0: [6 5 6 7 5 4 5 6 5 2 3 4 5 5 4 4]
1: [3 4 7 5 5 6 6 5 3 6 6 3 5 5 4 6]
2: [7 3 0 2 4 4 4 3 7 6 4 5 3 2 5 3]
3: [3 5 3 3 4 6 3 2 5 5 5 4 4 4 5 5]
4: [2 5 5 4 4 6 4 3 2 6 6 4 4 7 5 5]
5: [1 6 9 5 5 5 6 5 2 5 6 4 6 7 5 6]
6: [5 5 6 6 4 4 4 5 4 3 3 4 5 5 5 5]
7: [2 6 5 5 4 5 3 3 2 5 5 5 5 6 6 4]
8: [4 5 8 5 5 5 6 5 2 5 5 3 5 5 4 6]
9: [6 4 4 5 4 3 4 5 6 3 3 5 4 4 5 4]
10: [3 6 4 5 4 5 4 3 3 4 5 4 5 5 4 4]
11: [5 6 6 7 5 4 4 6 5 2 3 5 5 6 5 5]
12: [6 1 7 3 7 4 8 8 6 6 6 4 5 3 4 5]
13: [5 5 2 5 2 4 2 3 5 3 2 6 4 5 5 4]
14: [6 3 0 3 4 3 4 4 7 5 5 6 3 3 5 3]
15: [5 6 6 6 4 4 4 6 5 2 3 5 5 5 4 5]
16: [7 1 3 2 7 4 8 5 7 7 6 4 4 1 2 3]
17: [0 9 9 8 4 6 3 3 0 3 5 4 6 8 7 6]
18: [6 6 1 6 3 3 2 3 5 2 2 5 4 5 5 3]
19: [5 5 0 4 2 5 2 1 5 4 4 6 3 5 6 3]

[7 3 4 5 5 4 5 6 6 4 4 4 4 4 4 4] 9
[5 4 6 5 5 5 6 4 5 6 6 4 4 3 4 5] 1
[5 4 3 4 5 4 5 5 5 4 4 5 5 4 5 4] 9
[0 9 9 8 4 7 2 4 0 3 5 4 7 9 6 8] 17
[4 6 3 4 3 4 2 4 4 3 3 6 4 6 5 4] 13
[9 4 2 6 5 3 6 6 8 3 1 5 4 4 3 3] 9
[6 4 5 4 4 3 4 6 6 3 3 5 4 5 4 4] 9
[0 9 9 8 3 6 2 2 0 2 5 4 6 9 7 6] 17
[5 6 6 6 4 4 4 5 4 3 3 4 5 5 5 5] 6
[7 3 4 4 5 4 5 6 7 4 4 5 4 4 5 4] 9
[7 3 3 3 5 4 5 6 7 5 4 5 4 4 3 5] 9
[8 3 5 4 5 4 6 6 7 3 3 5 4 3 4 4] 9
[2 6 4 5 4 5 3 3 3 5 5 5 5 6 6 5] 7
[4 6 6 5 4 5 4 4 4 3 4 4 5 5 5 5] 6
[4 4 2 4 4 5 4 3 4 6 5 5 5 3 5 4] 3
[1 7 6 6 3 6 2 2 1 3 5 5 5 6 6 5] 7
[5 3 3 4 5 4 5 5 5 5 4 5 4 4 5 4] 9
[6 4 5 5 4 3 4 6 6 4 3 5 4 5 4 4] 9
[5 5 9 6 5 5 6 7 4 4 5 4 5 6 4 6] 8
[4 4 6 4 5 6 6 4 5 6 6 4 5 3 4 5] 1
[7 3 3 4 5 3 6 6 6 5 5 4 4 4 4 4] 9
[7 3 7 5 7 4 8 7 6 5 6 3 4 3 3 5] 12
[1 7 5 4 3 5 2 2 2 5 5 5 5 6 6 5] 7
[7 3 0 2 4 4 4 3 7 6 4 5 3 2 5 3] 2
[6 4 7 7 6 4 7 7 5 4 4 3 6 4 4 5] 0
[9 3 2 5 5 2 6 7 8 4 2 4 4 3 3 3] 9
[3 3 6 2 6 5 6 5 5 8 7 4 4 3 4 6] 1
[4 5 4 5 4 5 4 3 4 5 5 4 4 6 4 4] 10
[7 2 6 4 6 4 8 7 6 6 6 3 5 3 2 5] 12
[0 6 6 3 4 6 4 2 2 7 8 4 4 5 5 6] 4
[3 4 5 2 5 5 5 3 4 6 5 5 4 4 4 5] 3
[7 3 7 5 7 5 8 7 6 5 6 3 5 3 3 5] 12
[0 8 8 8 2 6 1 3 0 2 3 4 6 8 7 6] 17
[4 4 4 2 4 5 4 3 5 6 5 5 4 3 5 4] 3
[4 6 0 4 2 5 1 0 4 4 4 6 3 5 6 3] 19
[5 5 0 4 2 5 2 2 5 4 4 5 4 4 5 3] 19
[8 3 3 5 5 4 5 6 7 4 2 4 4 4 4 5] 9
[1 9 6 8 1 6 0 1 1 0 2 5 6 9 7 6] 17
[4 7 3 5 2 5 0 2 3 3 3 6 4 6 7 4] 13
[4 5 7 6 4 5 4 5 3 3 4 5 5 6 5 5] 6
